In the data rows, the value 128 means zero.
Here are some points, one per row:
[ 72 147 142 191 103 139 127 148 126 149 119 139 162 133 128  84  73 136 154 100 126 143 158 150  24  95 144  95 128  92 146 110 114 103 118 114 163]
[191 144  41 127  99 133 147 127  70  67  82 127 147 147 130 112 139 151 118 143 114 216 155  89 153 153 141  68 231 119 162 201  67 117  91 146 156]
[163 111 167 144 126 106  88  58 168 102 192 135 166 137 195 113  64 123 126 169 135 128 135 140 116 103 132 125 130  89 171 141 120 121 105  92 168]
[183 222 157 110 145 178 190 190 120 176 127 100 212  94 210 244 185 142 164 193  57 148 121 106 121 173  97 198 138  82  50  99 188 166 189 119 145]
[101  82  85 195 163 232 210 172  49 128 153 165 141  63 141 149 109 198 111  40 118  85  92 121 101 152 175  97 107 146 123  80 124  89  88  92  19]
[141  71 131  90 168 110  50 123 154 124 164 135 160 146 169 144 105 142 255 109 168 231 193 163 178  85 104 193 146 124 157 168 181  64 170 107 145]
[170 102 114 155 100 143  88 146 107  61 144 118  75 184 165 126 166  95 163 126 103 216 127 160 127 133 125 109 177 148 201 204  90 136 159 109 161]
[148 106  68 172 133  22 108 130 112 129 109 123 102  87 119 174 110 210  47 117 113 122 119 218 134 163 146 146  94  81 130 114 193 135 130 124  93]
[134 125 166 102 112  83 105 125 119  85  76 154  54 105  92 153 119  64  94 106 168 121 189  70 125  66 164 152 153 107 136  81 151 118 109 134 115]
[132  97  99 132 105  92 113 111 175 135 117 176 170 122 162  73 142 217 105 125 125 114 124 137 106 161 112 103  69  76 145 109 136 125 105 195  93]
[121 150  86 160 166 117 101 131 127 133 177  86 179 114 139  83 128 100 114  93 124  86 103 138 227 171 193 168 180 145  80 124  75 164 178  84 154]
[ 85 130 141 198 120  88 142  91 119 190 137 123 134 151 135  75  77 134 122 146 110 151 143  63 126 123 135 113 135  54 119 188 153 186 154 111 141]
[119 129 134 110 123  64 126 101  72 143  94 105 156 106 147  58 114  72  66  92  94 133  92 132 181 150 155  97  80 227 151 182 201 119 191 146 131]
[118 134 155 163 110  57 123 108 113 124 120 137  67 126 148 131  91 115 183 114 153  99 130  77 107  87 102 109 185 104  99  99  88 111  96 115 157]
[160 143 156 119  90 111  65 133 165  97  88 130  91 123 110 139  91 100  75 129 139 114 158 104 123 107 135 157 155  97 162  97 160 135 115 106 111]
[204 142 132  91 128  74 176  71 184 159  77 144 115 170 119 167 146 106 123  51 167  86 169  86  66 168 111  46 104  64 124 137  48  67 138 122 154]
[ 95 105 147 142 103  98  96  90 126 123 165 112  90 131 143 114  85 134 210 168  74  37 130  60 139 119 131 113 171 101  86 112 126 138 146 172 158]
[ 95 143 174  98 124 106 169 124 130 166 126 134 101 166 113 155 102 102 136 118 137 163 192 124  92 114 122  57  76 163  57  58 101  65  96 141 149]
[187 183 115  99 170 122  67  50 114 137 189 195  66  84 123 200 162  50 131 152 133 128 122 100 125  79 112  77  67 108  60 114  12 173  49 122 146]
[155 138 211 135 250 181 133 156 110 212  71 165 131  96  44 178 140 159 214 169 145  15  81 140 143 129 162 146 127 237 189 199 150 117  61  55 106]
[120 105  57  94 134 168 104 188 138  56 147 166 158 121 141 151 122 170 106 166 111 163 122 106  98  70 107  71 177 130 181  87 112 103 166 214 164]
[ 84 108  85 187 109 109 199  90 142 143 204 145 138 113 110  92 107 105  91 108 107 110 170 157  92 148 168 191 149 152 131 140 136 115 118  27 155]
[179 113 164 167 120  82  92  68 105  76 169 120  96 196 132 174  97  99 108 177 145 139  83  95 111 151 115 154  93 144 125  48 107  97 113 121 121]
[160  84 139 149 155 122 117 166 212 100 128 104  95 121 147 166  92 170  66 136 114 163  99 208  82 126  76 182 106 157 132 198  78 155 145 177  75]
[ 64 120 122  98 144 132 107 149 148 168 162 140 142 143 116 140 103 106  95 140 226 121 165 148  94 139  71  59 143  83 140  62 225 116  99 130 126]
[126 113  99  97 162 155 193 138 101 187 183 111 122 114 157  62  35 128 143 147  66 112 119  56 133 124 128 138 136 137 132 135 130 160 141 173 175]
[178 123 208  54  79 158  63 181  97  70 156 117 106 136 199 172 152 119  86 113 101 116 131 204 135 103 104 149 192 111 169 129 116 208 131 118 133]
[181 189  63  72 196 172 162 161  67 180 176  81 134 102 157  57 124 132 186  78  94 121  98 136 173 165 134 175 154 136  74  82 115 213 159 129 180]
[136 174 139  20 124 169 172  51 110 179  95  31 147  64  75 147 210 138 125 123 117 191  92 136 111 103 234  99  79 132 211  41  57 158 118 149  86]
[152 149 144 110 127 124 169  71 135 149 129  21 150  71  94  90 196  41 137  94 125 129 104  62 152 114 154  57  93 253  94 161 252 178 174 210 153]
[123  63 151 156  82 133 130 143 118 111 104 146 146 111  79 118  82 156 133 109 124 136 130 214  39 113 131 125 117 126  90  90 138 127 116 147 140]
[105  97 108 105 142 105 155 112  92 151 135 141 137 150 137 129  98 120 124 135 141 135 212 129 117 127  43  70 141 111 104  85 133  70  72 151 174]
[168 104 129 180 115  66  62 117 190 138  87 154 141 132 157 118 132  85 102 134  85 118 130  78 111 191  95 166 141 125 141 100 114 115 103 184 128]
[135 175 143 145  65 145 191 155 169 137 121 138 166 129 116 156 140 177 190 184 131 134  87  87 153 138 102 165 147  47  91 125 167 153 130  62  30]
[129 158 198  78 113 100  73 125  91  71 189 134  93 165 178 141 137 121  58 142 164  72 167 110 107  76 129 156 164  89 138 175 142 154 113  96 145]
[124  74 155  69  89 123  45 111 117 207  54  97 101 151  86  84 150 134  86 120 126 136  39  53  91 159 140 138  90 192 146 117 146 141 129 126 152]
[ 68 136 193 203 165  77 211 148 162 136 100 129 118 163  94 134 211 121 140 160  81 109 112 115 181  40  89 153  86 143 130 119 119  74 121  93 193]
[144 135 130 155  71 149  93 160 188 115 108 130 126 146 141 153  63 156  63 162 148 139 126 146 185 153 101 162 107 109 147 168 143 164 146 110  63]
[122 119 113 165  95  80 117 108  32 160 214 168 133 118 100 150 155  61 113 129 215 105  89 175  58  99   0 115 136 141  90 110  86 138  99 156  67]
[ 58 233  85 165  35 169 217 111 166  88  29 152 176 137  92 145 115 156 192 185 182 123 119 115 157 118  87 211 104 124 110 138 153 132  84 106  62]
[153 100 173  82 141 125 134  84 131  89  58  67 135 114 110  71 223  91 132 121 148 129 198 159 145 117 111  79  70 102 123 105  32 128  90  94 126]
[132 123 129  78 109 101  98 121 136 111 117 152  63 129  63 136 132  54 104 123 123 132 172  62 123  75 187 128 150 110 122 131 148 105  72 133  63]
[172 119 119  72 112 212 179 109 108 191 121  70 136  94  97 159 119 106 130 110 151 149 120 134 110 109 241 167  33 148 170 102  59 136 144 214 125]
[168  57 159 170 191 171 154 120 117 156  42 180 174 128 153  97 114 133  83  86  73  68 126 151 126  80 140 158 144 178  73 128 109  81 125  87 136]
[117 147 156 133 161 167 141 128 161  77 130 158  67 198 140 163 194 150 158 172 128 186 118 187 176 124  91 138 178 141 178 172 189 116 175 116 136]
[176 203  94 114 184 131 113 192 109 152 217  78 170 102 198  85 227 143 130  71 154 129  73 147 212 188 195 179 193 144  23 113 130 204 192  62 158]
[ 84 164 122  91 171 168 106 123 106 125 189  85 128  96 148  55 109 103 147  87  48  69  62  89 175 139 135  86 138 189 103 117 138 142 157 166 166]
[111 152 147 121 155 152 157 116  88  23 103 137 155 153  19 112 216 219 194 150 167 172 163 136 189 133 121  82 135 111 149 175 130  95 110 172 218]
Along one direction, these points spread out more than along any other. Take the direction at right angles to it along which they spread out most. Then take the direction at right angles to both along which they spread out most. Go by this last direction. How far along it is each point below, from 0 to 99? The average is 50, and the first point in the table lies past the average. One standard deviation of the points above along it is 16.
[ 66  91 126 203 123 153  94  65 177 133  90 108 152 115 137  89  60 115  98 146 103 150 141 129 152 213 178 166 176 126 116 109 110 113 170 147 151] 50
[143 116 153  88  80 154 158 212 206 132 182 115  79 127 154 185 108 143  61 117 131 150  81 157 140 144 105 149  78 191 163 215 127 144 122 197  57] 54
[ 56 197 105 146 116  96 134 151 119 160 123 178 137 154 128  97 117  98 126 131 180 137 146 170 116  99 135 105  81  89 131  78 209  95  74 124  94] 66
[167 114 178 148 177 175 105 100 159 109 127 159  85 183 154 181 117 185 148 193 108 133 164 183 125 113 104 150 195 169 175 172 121 156 212 136  78] 49
[139 119 161 115 123 134 109 125 123  89 101 113 102 136 112  40 198 132 174 178 181 122 130 157 148 187  87 119  69  63 159 162 118  31 155  76 135] 54
[  0  61 100 181 181 128 143 172  54  74 172 142 152  59 169 167 123 141 186  32  71  57  45  61  91 255 137 144 104 192  79 122 103 172 164  62 125] 61
[142 127 126  96  78 151  71 142 165 125 142 137  74 148  82 126 115 113  85 107  82 139 127 115 124  92 175 120 117 104 141 175 158 129  76 130  67] 46
[ 90  36  27 109 133 122 156 197 146 153  89 142 159 149 104 124  87 124 148 137 154 120 120 245  78 145 154 103 109 110 116 137 181 109 106 153 153] 66
[ 78 194   0 148  99 165 144 200 149 131  77 145 184 148  91 158 164 199 122 137 187 152 184 106 172  85  95 118 119 121 153 157  88 117 185 143 118] 71
